0: [-2.  -0.1 -0.5 -1.9  0.1  2.  -1.1  0.7  0.6  0.7  0.   1.1  0.5 -0.2  0.3 -0.2  0.8  0.8 -0.8 -0.1  0.8 -1.7  0.5  0.4]
1: [ 1.9 -0.3 -0.4 -0.4  0.3 -0.3 -2.5 -0.3 -0.2 -1.4  0.1 -0.7 -1.7  0.2  1.6  0.1 -0.2 -1.3 -2.4  0.   0.7 -0.7 -1.8 -0.2]
2: [-0.9  0.  -0.3 -2.6 -0.1  0.8 -2.7 -0.4 -1.8  0.8 -0.2 -0.2 -0.9  1.3 -1.3  0.2 -0.2 -0.5  1.4 -0.2 -1.2  0.2 -1.3  0.3]
3: [-0.9  0.1  0.9 -2.6  0.2 -2.8 -0.7 -0.5 -0.9 -2.4 -0.2  0.4  1.2  0.6  0.   0.2  1.8 -0.6 -2.4  0.3 -0.7  1.3 -3.1  0.2]
4: [-1.2 -1.2 -1.  -1.1  0.5  0.2  1.5  0.3  0.5  1.1 -0.2  0.3  2.   1.8 -2.5  0.2  1.5 -0.3  0.1  2.3 -0.6 -1.6  0.  -1.1]
5: [-1.   0.1 -0.6  0.3 -0.3  0.3 -3.   0.1 -0.7  2.8 -0.6 -0.4  1.7 -0.8 -1.6  0.1  1.3  0.9 -0.1 -0.2  0.8  0.7  1.4  0.1]
6: [-0.9  0.2 -0.8 -0.2 -0.4  0.6 -2.2  0.6  0.5  2.9 -0.8  0.2  0.6 -1.   1.7  0.   1.2  0.7  0.1  0.3  0.8  0.1  0.  -0.1]
7: [ 0.2  0.3 -0.5 -1.9  0.2 -0.5 -0.2  0.4 -1.9  3.2 -0.4 -0.2 -0.9 -1.1 -2.7 -0.2  1.6  0.7  1.   0.  -0.2  1.1  0.3  0.4]
8: [ 2.4  1.   1.2 -0.1 -0.1  1.4  0.  -0.3  2.6 -0.6 -0.2 -1.5 -1.8 -1.1  1.2  0.3  0.6  0.4  0.8 -0.1 -3.4 -0.7 -1.9  1. ]
9: [ 1.8  0.1  0.1 -1.2 -0.2  2.3  0.8  0.5  1.8  0.5  0.2  0.8 -0.9 -1.2  3.4 -0.1 -0.8  0.4  0.7  0.   0.2  1.5 -0.9 -0.5]
10: [-2.2  0.2  0.   1.7 -0.5 -2.2  1.1 -0.3 -0.5 -0.7 -0.4  0.8 -1.5 -1.5 -0.7  0.5  1.3 -1.5 -1.8  0.6  1.   0.3 -2.6 -1. ]
11: [ 1.3  0.7  0.3 -2.6 -0.2  3.  -0.5  0.3  1.9 -0.6  0.3  0.6 -0.5 -1.4  0.9  0.2 -0.8 -0.2 -0.2 -0.5 -0.1 -0.8 -2.5 -0.8]
12: [-0.5  0.   1.2 -1.1  0.4 -1.3 -1.5 -0.5 -1.3 -3.2 -0.2  0.3  0.8  0.6 -2.2 -0.1  1.1 -0.1  0.4  0.4 -0.6  0.7 -2.6  0.1]
13: [ 1.5  0.1  0.4  0.5  0.1  1.7  0.7  0.5  1.6 -0.6 -0.1  1.4 -1.1 -1.   3.  -0.5 -1.6  1.   0.8  0.   0.4  0.8  0.2  0.1]
14: [-1.2 -0.1 -0.6  4.1  0.2 -0.5 -0.9  0.9  1.5  1.3 -0.5  0.2 -1.2  0.5  2.2 -0.9  0.2  1.1  0.9  0.5 -0.4 -0.3 -2.3  0.8]
15: [ 0.6  0.2  0.3 -1.3 -0.3  0.1  0.5  0.5  1.3 -0.8  0.   1.3 -1.1 -1.   3.4 -0.3 -0.3  1.1  1.2  0.   0.5 -0.6 -1.1 -0.3]
16: [ 1.2 -0.4 -0.1 -0.4 -0.1 -0.9 -1.1 -0.5 -1.1 -1.3 -0.2 -0.2 -1.3  0.3 -0.5  0.  -0.6 -0.9  0.7  0.3  0.6 -1.4  0.5  0. ]
17: [-1.5  0.2 -0.3 -0.6 -0.2  3.5 -0.8  0.7  0.8  0.1 -0.1  1.1  0.8 -0.2  2.6  0.2 -0.1  0.6  1.4 -0.2  1.  -1.   0.2  0.7]
18: [-1.  -1.2 -1.1  2.3  0.7  1.8  0.6  0.8  0.8  0.5  0.   0.8  2.8  1.4 -1.8 -0.1  0.7  0.4  1.9  2.2 -0.4 -1.4 -0.1 -1.2]
19: [-0.6  0.4  0.2 -0.4 -0.3  1.2  1.3 -0.4 -1.5  1.3 -0.4 -0.5  0.4  0.  -3.1  0.5  1.9 -0.8  0.8  0.3 -0.2  0.3 -1.5 -0.5]
20: [-0.8  0.2  0.9 -2.1  0.1 -2.7 -1.  -0.4 -1.3 -3.2  0.   0.3 -0.8 -0.5 -1.6  0.1  1.9 -0.6  0.5  0.1  0.4  1.2 -0.9 -0.2]
21: [ 1.  -0.5 -0.1  1.1  0.2 -2.3  0.6 -0.6  0.5  0.1  0.6 -1.5 -0.5  1.7 -0.2  0.2 -1.9 -1.4  0.1  0.   0.1  0.3  5.1  0.3]
22: [-0.1  0.   0.4 -1.3  0.1  0.   0.2 -0.4 -1.3  1.2  0.2 -0.1  1.7  0.1 -2.7  0.3  1.5 -1.2  0.1  0.6  0.2  0.7 -1.4 -0.5]
23: [-1.3 -0.4  0.3  1.6  0.1 -0.7 -1.4  0.4 -0.4 -1.7  0.3  0.5  1.1  0.  -2.  -0.1  1.2 -0.1  0.5  0.8 -0.2  0.4  1.4 -0.3]
24: [-1.   0.   0.7 -2.6  0.   1.3 -0.8 -0.3  1.2  0.6 -0.5  0.5  0.2  0.   2.2 -0.2  0.9 -0.1 -1.1  0.7  0.   0.5 -1.1 -0.2]
25: [ 1.9 -0.7  1.1 -1.9  0.8  0.  -0.1 -0.6  0.7 -1.   1.2 -0.2 -0.6  0.2 -2.4 -1.2 -1.8 -0.3 -0.4 -0.3  1.1 -0.5 -1.8 -0.5]

[ 0.9 -0.8 -0.1  2.1  0.5 -3.1  2.2 -0.6 -1.7  0.6  0.5 -1.  -0.7  1.7  1.7 -0.5 -1.8 -0.6 -0.4  0.3  0.5  0.7  1.7  0.6] 21 16 13
[-1.2  0.   0.3  0.5  0.   0.1 -2.3  0.1 -1.3 -1.8  0.2 -0.2  0.   0.3  0.1  0.   1.   0.6 -0.2 -0.2 -0.7  0.4  0.5  0.2] 23 16 12
[ 0.  -0.3  0.1 -0.4  0.1 -0.3 -2.4 -0.2 -0.6  3.3  0.1 -0.1  2.8 -0.3 -1.4  0.   0.8 -0.2 -0.1  0.2  0.8  1.   0.1 -0.1] 5 22 6
[ 1.6 -0.5 -0.3  3.7  0.1  1.7  1.9  0.2 -0.7 -1.1  0.6 -0.1 -0.6  0.4  0.1 -0.4 -1.8  0.3 -1.5 -0.3 -0.1  0.3  0.2  0.1] 13 16 23
[-0.8  0.1 -0.7 -0.7 -0.4 -1.4  1.9 -0.2 -1.7 -3.   0.3 -0.3  1.6  1.2  0.6  0.6 -0.9  0.8 -0.6 -1.5  0.8 -0.3  1.2  0.6] 16 23 20
[-0.6  0.4  0.  -1.9  0.1  0.9  1.3  0.6  0.6 -2.1 -0.2  1.5 -1.8 -2.   2.1 -0.4  0.5  1.2 -0.3 -0.5  0.  -1.6  0.2 -0.3] 15 13 0
[-0.1 -0.1  1.6  0.3 -0.1 -2.3 -2.3 -0.6 -0.9  0.1 -0.1 -0.3 -0.8  1.8  0.8  0.4 -0.7  1.  -1.2  0.3 -1.6  0.4  6.1  0.8] 21 23 16
[ 2.3 -0.2  0.1 -1.4 -0.5 -2.6  2.3 -0.8  1.4  1.   0.5 -1.6  2.3  1.7 -1.5  0.4 -2.1 -2.4 -0.9 -1.  -0.3 -0.3  5.2 -0.1] 21 16 4
[ 1.  -0.1 -0.4 -1.6 -0.4 -2.6  2.2 -0.3  0.8  0.7  0.3 -0.8  1.9  0.4 -1.3  0.5 -1.3 -2.  -1.  -0.5 -0.4 -0.7  2.9 -0.4] 21 16 4
[ 1.2 -0.6 -0.1  6.3  0.8 -2.2  1.6 -0.2 -1.   0.7  0.4 -1.2 -1.6  1.9  0.6 -0.9 -2.2  0.1  0.3 -0.1  0.2  1.3  4.9  0.6] 21 23 16
[ 1.2 -0.5  0.3  6.2  0.4 -0.5  0.6 -0.2 -0.5  1.9  0.2 -1.2 -0.5  2.  -0.5 -0.8 -1.9  0.4  0.4  0.2 -0.1  0.8  4.4  0.8] 21 23 14
[ 1.4 -0.5  1.2  1.8 -0.3  3.5 -0.6 -0.9 -0.3 -0.4 -0.1 -1.   0.8  2.   0.2 -0.1 -2.   0.5 -0.1  0.8 -1.1 -1.2  5.3  1.2] 21 16 23
[-0.5 -0.7  0.3  6.4  0.1 -2.9 -0.6  0.6 -1.8  1.3 -0.1 -0.8 -0.3  1.7  0.3 -1.   1.3  1.1 -1.2  0.4 -2.8  0.9 -1.1  0.3] 14 23 10
[-1.3 -1.  -1.3 -2.8  0.2 -1.9  1.6  0.3 -0.2  1.  -0.3  0.4  1.2  1.5 -3.   0.7  2.1 -0.7  1.2  2.1 -1.2 -1.1 -1.1 -1.2] 4 22 19
